(in the rows, 128 means zero)
Where one turn sends some rows of the set: a few examples, then the rows asked
Bomir: [109 142 143 121 128 137  95  85  81 174 123 110 138 144 122 126 132]
rovep: [105 124 153 100  94 146 140 115 125 136 153 130 123 145  87 190 178]
nalu: [110 128 144  79 141 101 117 138 131 180 137 124 127 137 117 136 183]
rab: [128 117 127 152  98 170 102 109  81 171 131 124 136 119 120 136 120]
biza: [106 148 125 116 131 125 152 152 162 122 118 167  92 132 105 141 131]
nadi: [120 158 144 181 130 127 142 125 158 147 150  92 112 139 137 153 150]
Duv: [ 80 115 155 158 116 145 116 140 105 169 158 143 134 116  92 138 167]
vose: [118  99  95 158 153 148 118 143 136 102 139 119 158 164 119 138 162]
Tumuf: [134 127 170 150 122 176 127  79 120 119 150 131 132 128 129 122 147]
fodi: [154 129 149 122 101  91 107 133 124 144 136 105 120 165 103 157 123]
vaf: [131 107  92 121 175 161 111 132 106 131 168 124 153 126 130 139 144]
Zubod: [131 125 155 203 118 119 134 128 129 126 136 127 118 120 113 143 145]
Fisav: [127 123 126 107 156 155 119 174 110 104 148 142 145 152 115 136 167]
Luto: [ 80 117  92 120 117 132 134 102 141 134 118 139 120  90 119 103 147]
mili: [139 122 114 119 124 136 148 113 161 124 106 154  85 152 129 115 129]
Budan: [115 140 110 115 135 168 144  92 143 160 115  90 148 120 160 148 150]
totub: [137 134  90 140 154 153 103 149 106 135 126 154 153 118 102 165 180]
Div: [148 113 166 116  81 152 117 129 129 136 166 147 124 124  93 151 170]
fimeg: [141 134  89 139 139 141  94 119 109  89 141 125 141 115 127 127 181]
doda: [ 78 132 109 101 127 126 126 105  84 156  98 118 134 119 118 168 157]
bibe: [135 126 140 154  97 144 105 137 126 139 166 123 117 163 102 167 102]
fefez: [103 121 101  80 130 137 121  98 146 157 148 160 117 101 102 127 135]
robel: [132 147 114  96 102 142 136 143 169 156 136 109 120 150 125 188 167]
vak: [106 127 120 125 123  95 146 125 130 108 108 102 116 163 120 183 133]
sis: [ 97 127  87 142 120 147 128 101 160 141 102 134 113 144 129 106 121]
bamis: [116 137 100 100 123 128 128 148 160 164 124 163 123 112  92 151 115]
par: [103 128 138 135 109 142 133 149 120 201 143 106 136 103 120 142 179]
guro: [135 147 135 134 154  93 124  91 145 138 117 103 114 142 150 124 165]
deba: [162 121  84 139 135 151 104 153 115 122 141 136 108 161 127 150 176]
tilu: [130 120 149 142 116 152 162  71 111 117 111 107 136 119 131 157 155]

vak turns into robel
fimeg turns into vose
Now find these:
fefez turns into Luto
tilu turns into nadi
Div turns into Duv

Where one turn sends some rows of the set: a few examples, then the rows asked
lafa: [185 170  93 133 144 162 123 107  98 136 104 147 112 140 158 120]
mes: [138 136 148 118 128 150  96  92 175 108 111 133 126 171 148  88]
zubuv: [126 156 104 101 110 111  89 140 100 133 139 119 128  76 133 117]
rigu: [118 140 152  85 110  93  99 151 153 101 140 138 154 139 150 101]
gimum: [167 157 120 141 141 161  95 112 144 113 127 132 147 165 187 115]
pev: [139 147 133  88 104  84 109 152  93 117 145 155 132 109 145 135]
Guge: [150 156 122 113  87 141 130 127 155 140 101 172 146 182 115  87]
kopu: [145 157  95 121 124 151  94  97 104 145 117 118  99  90 123 110]
Popu: [150 159 124 114 126 116  98 161 122 109 149 139 170 141 188 125]
dap: [166 152 109 109 120 131 124  99  82 139 108 158  83 117 124 124]
big: [144 158 119  99  79 120 135 149 142 141 106 178 152 169 112  93]
Dagez: [118 146 126 117 114 125  68 131 143 118 153 103 151 107 157 109]
Penus: [139 154 118  73 112  90 131 145 100 128 111 158 114 107 116 108]
balu: [142 155 127 106  78 127 127 141 156 136 109 172 159 179 119  90]
mezok: [160 137 137 138 128 164  94  72 139 120 116 138 104 162 151 111]
las: [152 160 113 106  85 132 138 134 139 147  98 179 139 170 106  90]
vori: [133 133 158 119 109 116  80 124 149 102 154 133 151 154 172 120]
supu: [136 147 117 138 127 167  72  90 146 128 128 103 122 121 147 101]
Mena: [167 172  96 103 130 115 125 156  80 129 125 155 135 113 161 132]
Delam: [159 152 113 105 131 148 128  87 120 135  84 149  85 139 112  94]

lafa turns into Mena
balu turns into Guge
Now find these:
mes turns into Delam
zubuv turns into Dagez
vori turns into mezok

Where one turn sends some rows of the set: a few examples, then the rows asked
geso: [104 140 135 151 132 106 101 107  88 120 155 112 146 117 103 115 116 135
 161 148 126 154]
fon: [144 111 141 150 104 135 138 126 158 119 127 133  97 100 115 140 120 113
 131  88 159 167]
Dono: [129 153 121 124 116 151 153 124 149 107  96 155 157 153 172 136 108 120
 150 114 148 103]
furof: [125 118  98 154 158 147 126 113 143 128 100 145 133 142 141 134 151 128
 129 181 141 183]
bodib: [149 144  76 122  96 160 138 105 149 115 123 143 127 155 120 125 105 145
 116 108 103 103]
Rakad: [119 112 107  86 169 160 138 115 115 108 149 146 171 149 106 146 144 108
 141 148 121 143]
bofi: [108 138 128 131 111 100 118 136 139 102  97 129 115 164 162 154 160 121
 154 101 122 102]
Tun: [141 126  92 146 153 148 114 117 138 128  96 154 133 128 138 129 158 133
 129 178 142 182]
tor: [ 96 131 132 135 116  98 123 130 128  99  97 115 128 169 162 153 152 119
 144 107 128 101]
kug: [127 120  70 135 147 130 106 105 136 139 135 134 146 150 104 165 169 133
 150 128 124 164]
vek: [176 137 118 138 150 161 149 102 155 145 161 147 143 117 123 107 155 130
 122 161 128 166]
Ful: [125 108 100 117 177 133 131 145  98 116 133 160 146 189 123 107 145 144
 137 157 133 119]
Tolut: [143 115 135 141 171 122 154 145 121 151 165 150 152 172 130 134 155 143
 159 120 162 132]
zimeb: [131 109 113  96 102 141 115 121 155 109 101 133  79 118 104 131 123 122
 103 111 111 138]
bikis: [148 130 125 121 134 121 106 129  70 126 153 133 130 113 110 116 101 172
 136 142 141 138]
Fubu: [124 129 140 124 135 121 102 119  73 112 159 121 139 108  96 116 106 146
 149 145 133 151]
pigi: [166 133 113 145 156 160 164  99 157 151 155 142 147 130 128 111 145 123
 120 164 129 163]
bik: [115 109  79 140 151 135 117  99 135 130 145 127 142 162 106 165 167 132
 147 134 121 169]
loga: [123 162 104 122 135  98 128 101  99 168 137 108 142 107 154 127 121 145
 119 142 114 128]
fonud: [129 110 158 105 183 126 157 150 121 149 136 125 118 135 142 138 163 120
 119 144 154 154]
nid: [150 104 139 145 107 141 128 121 158 110 129 133 107 107 119 146 118 108
 138  86 160 168]
Miper: [123 118 174 106 177 121 143 154 130 146 142 128 119 131 141 129 165 125
 129 153 150 154]
guzu: [155 135  90 113  90 157 130 108 160 115 125 158 121 149 116 121 110 140
 125 107  98 101]
lus: [158 120 136 177 109 102 133 131 155 109 120 151 100 141 115  76 136 120
 140 113 152 123]
Lozo: [118 119 100 108 175 122 121 149 109 128 128 158 153 186 119 104 143 141
 140 158 126 110]
Bal: [120 130 154 118 124 110 149 104 142 105 159  95 130 152 125 117 156  92
 130  88 112 100]
dek: [119 126 151 117 123  99 145 113 131  96 160 103 135 149 126 122 154  92
 132  91 109  91]
Soke: [142 118 159 127 132 117 150 130 126  82 136 138 125 132 130  62 126  91
 111 133 127 103]
Gar: [142 119 161 128 133 131 145 119 133  81 127 130 123 137 131  61 127  89
 110 138 126 111]
Deki: [158 105 130 189 113 116 121 124 146 103 126 142  99 152 125  78 126 128
 131 113 151 138]
sediz: [148 120 124 126 162 121 132 125 136 151 165 117  93 143 118 102 178 149
 101 152 112 152]
Denu: [131 107  97  91 117 150 116 125 138  97 102 126  83 123 121 139 112 120
  97 107 119 144]
Fopem: [143 111 151 141 101 126 130 126 169 117 115 139  98 103 107 135 129 107
 141  95 158 156]
Fel: [147 114 111 127 170 124 149 121 133 158 156 113  98 152 121 106 169 142
  93 150 115 147]
Vifi: [154 110 134 186 113 108 133 136 141 108 128 148  96 140 124  75 124 128
 128 112 155 135]
ses: [128 117 102 100 108 153 125 122 142 107 102 124  82 113 113 138 114 125
  94 111 116 146]
guza: [139 151 116 113 135 107 126 119  90 164 130 119 135  98 157 143 114 160
 122 135 140 135]
gesof: [153 138  72 115 106 154 138 108 149 114 133 145 126 163 127 121 105 143
 120  96 109 100]
doma: [157 141 120 121 131 117 119 126  81 151 147 134 137 104 136 134 104 175
 134 130 151 135]
Dolab: [129 153 119 134 105 151 145 120 146 104  92 154 163 154 164 145 110 124
 150 122 139 102]
kef: [119 123 101  78 168 150 129 120 122 121 138 146 177 140 103 149 145 104
 145 144 120 137]
nagi: [146 132 151 120 128 113 147 130 136  83 122 141 117 134 125  63 139  89
 121 133 121  94]
Rupog: [112 168 115 139 135 105 130  93 105 154 141 112 161 109 145 108 116 126
 135 157 110 132]
Tiko: [ 93 135 131 135 123  99 127 129 134 107  94 110 115 175 166 141 153 120
 140 104 136 105]
Rul: [135 126 144 137 167 115 144 149 133 156 168 150 157 172 126 125 152 143
 166 127 154 124]
fen: [137 149 122 126 100 150 136 129 155 104  90 171 147 149 165 140 116 125
 156 121 130 103]
Kezu: [ 98 156 125 156 134 102 111 101  96 132 136 115 154 118 130 103 116 126
 152 164 119 146]
zofel: [127 138 146 106 120 103 144 119 140  96 149 113 125 142 126 126 163  89
 140  91 105  90]

kug turns into Tun
tor turns into Dolab
bofi turns into fen
Now find these:
Fel turns into fonud
Gar turns into Bal
Rupog turns into loga

Where one turn sends some rows of the set: a few examples, then the rows asked
dolot: [137 163 152 150 125 145 168  76 110 113 106 139 148 140 129 121  96]
tir: [173 162 139 112 151 148 153 143 127 132 117 153 181 122  87 134 126]
fara: [120 108 149  99 107 145 161 150 102 103  96  99 164 116  99 103 152]
gese: [146 150 123 144 156 154 110  88 154 137 112  91 179 116 108 114 123]
bimo: [119 126  92 123 115 136 113 141 110 104 123 114 197 136  76  92 147]
Tobud: [112 163 113 104 106 147 174 125 107 129  78 156 163 138  53 148 105]
Kivom: [116 133  95 111 129 156 128 100 140 105 109  88 179  95 141 147 156]
Zozez: [167 121 103 162 121 153 127  79 107 115 106 139 158 113 129 144  89]
luzep: [115 126 136 133 133 182 165  89 101 132  83 136 135 107 115 111 104]
det: [116 169 145 135 126 155 155 126 113 120 133 110 137 103 114 181 103]
Lef: [117 144 128 145 106 144 139  81 122  60  82  83 163 102 106 136 147]
Zalib: [136 158 130 155 107 102 118 123 133 121  85 124 180  65  82 142  96]
Zoz: [112 106 115 136 133 134 173 123 138  82 115 121 158  84  99 177 100]
tenal: [158 139 119 128  96 162 149 117 129 146  44 102 176 136  72 134 127]
kat: [145 149 122 149 144 178 114 147 121 117  86 116 164 149  82 115 101]
Dimi: [145 164 114 116 131 161 151 106 140 131  80  80 161 100 102 131 172]
Zopig: [111 140  90 124  79 152 127 107 111  94  87 137 126 152  75 143 129]
vazo: [142 146 147 124  93 144 149 159 112 109  77 156 178 132 109 115  92]
gimil: [116 183 134 130 133 113 119 132  96 114  80 118 144 129  86 172 110]
bok: [146 161  85 126  87 147 130 109 160 129  87 153 195  95 109 130 123]
das: [182 167  94 144 113 109 136 114 153 139  81 119 163 113 111 130 108]
Zon: [125 145 138  92 140 111 154 102 103 121 127 173 168 108 115 146 106]
Rebe: [159 149 136 152 117  93 184 110 119  89 121 117 174 126  92 166 122]
let: [116 113  77 114 123 170 171 103 121 152  96 123 172 115  77 100 115]
sotu: [105 136  97 100  90 157 137 125 116 130  72 116 217 114  89 142 144]
fud: [133 141  81 126 149 105 146 106  73 118 115  94 163  87 111 133 138]
fezik: [129  89 134 163 116 115 142 127 122 113 105  83 183  86 103 154 111]
kegu: [141 116  92  90 131 160 164 124 138  81 115 143 162 121  90 111 148]
Sada: [134 135  97 132  70 102 167 106 128  97 141 121 133 114  89 133 122]
givod: [115 127 124 120  79 129 112 142 136 111  70 112 135 126 107 145  88]
Duto: [115 113 145 103  98 163 163 100 113 137 112 128 170 134  54 146 149]
safif: [115  94 120 128  82 121 106  93 127  94 111 124 143 124  79 145 136]
suzed: [115 147 148 111  82 108 117 132 106 113  99  83 165 139 113 146 142]
vafe: [144 117 134  97 142 126 174  83 116 105 107 136 116 123 100 123 122]
Tena: [130 149 106 164 112 110 164 122 105  71  75 100 183 126 119 152  99]
valir: [121 165  63 126 137 122 123  99 148 105 101 113 184 117 106  97 116]
rof: [119 150 118 121 107 106 167  97  78 143 113 148 180 106 101  91 133]
sosi: [ 91 119 111 112 129 105 163 108 113 131 129 123 152  75 102 103 117]
Kas: [136 165 114 128 128 166 169  97  98 159 105 127 206 147  95 119 124]
dekim: [150 144  94 171 157 116 170 114 114 102 108  86 153 128  89 144 103]
Zimaf: [117 152 140 125 109 135 108 134  95 157 115 119 155 120  66 165 140]
Fotog: [120 111  95 164 131 130 139 105 123 100 148 119 201 110 110 157 104]

dekim turns into fezik
safif turns into dolot
Now find these:
Sada turns into Zozez
tenal turns into Duto
Zopig turns into luzep
givod turns into vafe
kegu turns into kat

Where one turn sends some rows of the set: a few examples, then the rows asked
sigod: [109 136 145 129 125 167 123  86 153 157 103 133 141]
gutu: [162 104 123 134 146 124 121 126 150  98 180 126 136]
Bunim: [143 135 140 138 137 112 115 147 153 145 170 145  81]
Gusav: [122 106 123 117 165 144 126 120 174 112 113 104 146]
Zud: [138  82 143 134 152 122 143 114 122 132  81 108 120]
bivi: [145 135 111 135 148 119 121 130  93 157 152 166 119]
Lerof: [114 136 133 121 135 125 152 145  97 123 160  92 161]
begal: [ 86 128 140 121 120 137 123 139  86 118 163 133 141]
kuduf: [128 154 163 116 134 147  87 141 134 162 118 105 129]
Gude: [116 106 147 125 135 159 156 132 102 131 137  69 138]
voku: [137 121 150 132 144  86 133 146 175 124 130 112 105]
nat: [ 87  98 153 126 118 174 129 129  90 127 139 109 119]
maza: [152 135 144 146 106 150 115  95 127 145 168 157 133]
zokan: [138  80  97 140  91 131 142 142 142 115 147 127 136]
nepi: [111 101 117 139 125 145 135 107 105 155  97 163 111]
Buvez: [170 117 137 129 175  99 128 139 109 132 134 112 125]
kuru: [150 115 175 141  79 115 115 118 121 131 131 117 137]
Ripu: [116 112 139 141 114 118 159 120 177 151  97 119 103]
razep: [121 128 126 149 108 143 142 123 155 172 141 154  79]
sevo: [118 118  89 115 145 164 116 165 151 146 134 113 128]

zokan turns into kuru
begal turns into nat
Now find these:
Buvez turns into bivi
Bunim turns into razep
Gusav turns into gutu

